[[138 126 149 140 127 127]
 [126 151 127 108 136 114]]
->
[[114 136 108 127 151 126]
 [127 127 140 149 126 138]]

[[141 127]
 [113 104]
 [155 140]
 [110 110]
 [133 126]
 [143 131]
 [127 129]
 [112 117]
 [156 137]]
->
[[137 156]
 [117 112]
 [129 127]
 [131 143]
 [126 133]
 [110 110]
 [140 155]
 [104 113]
 [127 141]]

[[157 102]
 [149 111]
 [100 157]
 [152 102]
 [ 99 153]
 [143  99]]
->
[[ 99 143]
 [153  99]
 [102 152]
 [157 100]
 [111 149]
 [102 157]]

[[122 135 134 133 128 122 140 124 139 118 137 138]
 [140 128 121 125 130 137 118 126 101 143 122 110]
 [116 131 135 131 128 115 144 124 154 110 136 143]
 [140 126 117 122 126 140 114 130 100 144 124 112]
 [118 133 134 131 128 119 144 126 144 115 136 139]]
->
[[139 136 115 144 126 144 119 128 131 134 133 118]
 [112 124 144 100 130 114 140 126 122 117 126 140]
 [143 136 110 154 124 144 115 128 131 135 131 116]
 [110 122 143 101 126 118 137 130 125 121 128 140]
 [138 137 118 139 124 140 122 128 133 134 135 122]]

[[131 134 134 153 125 131 157 157 122 131]
 [130 127 127 111 135 130 108 108 138 130]
 [129 130 130 134 127 129 134 134 127 129]
 [130 132 132 143 126 130 144 145 124 130]
 [126 126 126 124 127 126 124 124 127 126]
 [130 127 128 114 134 129 111 112 137 130]]
->
[[130 137 112 111 129 134 114 128 127 130]
 [126 127 124 124 126 127 124 126 126 126]
 [130 124 145 144 130 126 143 132 132 130]
 [129 127 134 134 129 127 134 130 130 129]
 [130 138 108 108 130 135 111 127 127 130]
 [131 122 157 157 131 125 153 134 134 131]]

[[155 119 123 119 123]
 [146 122 124 121 125]
 [100 137 133 137 132]
 [157 117 122 117 122]
 [ 99 138 134 138 132]]
->
[[132 138 134 138  99]
 [122 117 122 117 157]
 [132 137 133 137 100]
 [125 121 124 122 146]
 [123 119 123 119 155]]

[[121 127 109 136 127 125 133 122]
 [124 116 156 134 118 128 119 133]
 [120 118 151 130 115 126 124 136]
 [118 116 154 133 119 130 121 135]
 [118 125 110 140 125 121 136 127]
 [115 124 114 135 125 127 135 127]]
->
[[127 135 127 125 135 114 124 115]
 [127 136 121 125 140 110 125 118]
 [135 121 130 119 133 154 116 118]
 [136 124 126 115 130 151 118 120]
 [133 119 128 118 134 156 116 124]
 [122 133 125 127 136 109 127 121]]
---
[[124 103 150 157 106 132 109]
 [127 121 135 137 122 129 123]
 [131 124 129 134 130 127 132]
 [127 118 137 140 119 130 121]
 [134 145 120 116 143 130 141]
 [126 128 124 124 128 126 128]
 [135 150 117 112 148 130 145]
 [127 117 138 141 119 130 120]
 [126 112 142 146 115 130 117]
 [127 121 135 137 122 129 123]]
->
[[127 121 135 137 122 129 123]
 [127 118 137 140 119 130 121]
 [126 128 124 124 128 126 128]
 [127 117 138 141 119 130 120]
 [127 121 135 137 122 129 123]]

[[108 139 135 126 140]
 [112 131 126 131 115]
 [123 110 129 152 118]
 [152 120 145 136 142]
 [134 117 140 123 144]]
->
[[112 131 126 131 115]
 [152 120 145 136 142]]

[[153 128 119 154 135 132 141 144 142]
 [140 134 133 144 132 121 141 148 148]
 [135 125 104 135 142 137 121 128 138]
 [105 112 138 111 131 125 110 124 129]
 [116 119 152 149 146 144 119 118 125]
 [139 140 133 116 108 116 151 138 119]
 [120 121 129 113 117 140 109 122 117]
 [127 143 137 126 115 111 147 118 115]
 [113 111 131 109 117 129 104 122 121]
 [130 149 102 130 130 127 132 116 130]]
->
[[140 134 133 144 132 121 141 148 148]
 [105 112 138 111 131 125 110 124 129]
 [139 140 133 116 108 116 151 138 119]
 [127 143 137 126 115 111 147 118 115]
 [130 149 102 130 130 127 132 116 130]]

[[140 130 121 123]
 [139 133 122 121]
 [147 132 117 118]
 [139 132 122 123]
 [121 126 134 133]
 [127 127 131 129]
 [133 131 127 123]
 [128 126 129 129]
 [154 136 115 114]
 [130 127 127 128]
 [132 127 127 127]]
->
[[139 133 122 121]
 [139 132 122 123]
 [127 127 131 129]
 [128 126 129 129]
 [130 127 127 128]]

[[125 128 124 142 123 128 126 129 125 130]
 [129 129 125 137 129 129 125 133 128 129]
 [128 129 129 130 128 129 126 129 128 129]
 [130 128 132 132 128 128 128 131 128 126]
 [126 128 143 135 127 128 133 127 127 127]
 [129 128 128 129 132 128 128 131 131 127]
 [128 128 137 155 127 129 129 138 127 128]
 [127 128 138 147 120 130 132 135 123 129]]
->
[[129 129 125 137 129 129 125 133 128 129]
 [130 128 132 132 128 128 128 131 128 126]
 [129 128 128 129 132 128 128 131 131 127]
 [127 128 138 147 120 130 132 135 123 129]]

[[151 135 103 126 153 124 104 138 150 113 110 147 143 106 119]
 [106 103 135 157 139 106 104 135 157 139 106 103 135 157 139]]
->
[[106 103 135 157 139 106 104 135 157 139 106 103 135 157 139]]

[[134 118 145 140 124 133 145 131 110 131 133 125 127 133 142 119]
 [131 128 115 144 130 125 138 146 121 121 115 148 130 128 122 123]
 [123 137 114 115 131 125 110 120 147 126 127 126 130 124 116 139]
 [126 136 105 129 133 123 121 137 139 120 116 143 131 124 112 132]]
->
[[131 128 115 144 130 125 138 146 121 121 115 148 130 128 122 123]
 [126 136 105 129 133 123 121 137 139 120 116 143 131 124 112 132]]

[[138 119 149 126 130 128 137 125 135 123 128]
 [153 139 143 126 132 127 124 146 128 130 126]
 [115 140 127 130 126 123 127 137 119 127 129]]
->
[[153 139 143 126 132 127 124 146 128 130 126]]

[[151 111 139]
 [127 128 110]
 [132 139 138]]
->
[[127 128 110]]
---
[[126 151 122 135 139 138 126 122]
 [151 147 126 141 136 132 144 126]
 [154 147 126 141 134 132 148 124]
 [116 154 124 124 145 136 132 125]
 [142 141 122 141 131 137 130 121]]
->
[[142 116 154 151 126]
 [141 154 147 147 151]
 [122 124 126 126 122]
 [141 124 141 141 135]
 [131 145 134 136 139]
 [137 136 132 132 138]
 [130 132 148 144 126]
 [121 125 124 126 122]]

[[127 137 131 124 141 126 123]
 [126 134 125 131 134 126 130]
 [129 125 130 131 128 129 129]
 [125 120 124 132 112 128 133]
 [120 137 138 135 156 129 117]
 [144 130 135 137 129 133 122]
 [126 130 130 126 131 124 128]
 [125 125 120 121 126 117 125]
 [122 130 133 127 138 133 126]
 [136 130 131 134 125 142 124]
 [127 128 128 124 128 131 127]]
->
[[127 136 122 125 126 144 120 125 129 126 127]
 [128 130 130 125 130 130 137 120 125 134 137]
 [128 131 133 120 130 135 138 124 130 125 131]
 [124 134 127 121 126 137 135 132 131 131 124]
 [128 125 138 126 131 129 156 112 128 134 141]
 [131 142 133 117 124 133 129 128 129 126 126]
 [127 124 126 125 128 122 117 133 129 130 123]]

[[119 151 129 128 120 150 121 125 150]
 [110 150 134 117 138 126 120 128 142]
 [142 114 129 133 129 130 139 131 119]
 [124 139 134 123 136 133 131 130 136]]
->
[[124 142 110 119]
 [139 114 150 151]
 [134 129 134 129]
 [123 133 117 128]
 [136 129 138 120]
 [133 130 126 150]
 [131 139 120 121]
 [130 131 128 125]
 [136 119 142 150]]

[[104 143]
 [117 135]
 [136 130]
 [142 119]
 [124 127]]
->
[[124 142 136 117 104]
 [127 119 130 135 143]]

[[130 125 140  99]
 [127 127 126 129]
 [128 126 133 114]
 [124 130 117 152]
 [127 128 121 150]]
->
[[127 124 128 127 130]
 [128 130 126 127 125]
 [121 117 133 126 140]
 [150 152 114 129  99]]

[[130 136 139 124 130 129 128 128 130]
 [127 145 138 135 130 130 130 126 134]
 [127 134 129 127 127 125 127 123 131]
 [127 156 111 139 125 114 127 123 115]]
->
[[127 127 127 130]
 [156 134 145 136]
 [111 129 138 139]
 [139 127 135 124]
 [125 127 130 130]
 [114 125 130 129]
 [127 127 130 128]
 [123 123 126 128]
 [115 131 134 130]]

[[140 140 140 117 119 121 119 139 117 119 140 121 130 138]
 [144 121 121 135 114 114 117 144 136 115 121 115 121 142]
 [157 129 130 129 103 101 113 154 130 109 130 104 123 149]
 [129 146 144 101 127 131 126 129 104 126 145 130 134 126]
 [135 129 130 116 108 109 115 136 116 114 129 114 122 134]
 [117 122 122 139 146 145 142 118 139 144 123 144 132 118]]
->
[[117 135 129 157 144 140]
 [122 129 146 129 121 140]
 [122 130 144 130 121 140]
 [139 116 101 129 135 117]
 [146 108 127 103 114 119]
 [145 109 131 101 114 121]
 [142 115 126 113 117 119]
 [118 136 129 154 144 139]
 [139 116 104 130 136 117]
 [144 114 126 109 115 119]
 [123 129 145 130 121 140]
 [144 114 130 104 115 121]
 [132 122 134 123 121 130]
 [118 134 126 149 142 138]]

[[120 144 106 114 142 112  98 126]
 [130 130 127 127 129 124 127 129]
 [125 131 123 125 130 127 121 127]
 [129 127 129 128 127 128 129 128]
 [117 132 120 124 132 139 114 126]
 [129 129 127 127 128 125 128 129]
 [127 131 125 126 129 125 123 128]
 [130 125 132 130 126 131 134 128]
 [128 125 133 131 125 131 134 128]
 [125 131 123 125 131 126 121 128]
 [125 127 128 128 127 135 127 128]]
->
[[125 125 128 130 127 129 117 129 125 130 120]
 [127 131 125 125 131 129 132 127 131 130 144]
 [128 123 133 132 125 127 120 129 123 127 106]
 [128 125 131 130 126 127 124 128 125 127 114]
 [127 131 125 126 129 128 132 127 130 129 142]
 [135 126 131 131 125 125 139 128 127 124 112]
 [127 121 134 134 123 128 114 129 121 127  98]
 [128 128 128 128 128 129 126 128 127 129 126]]
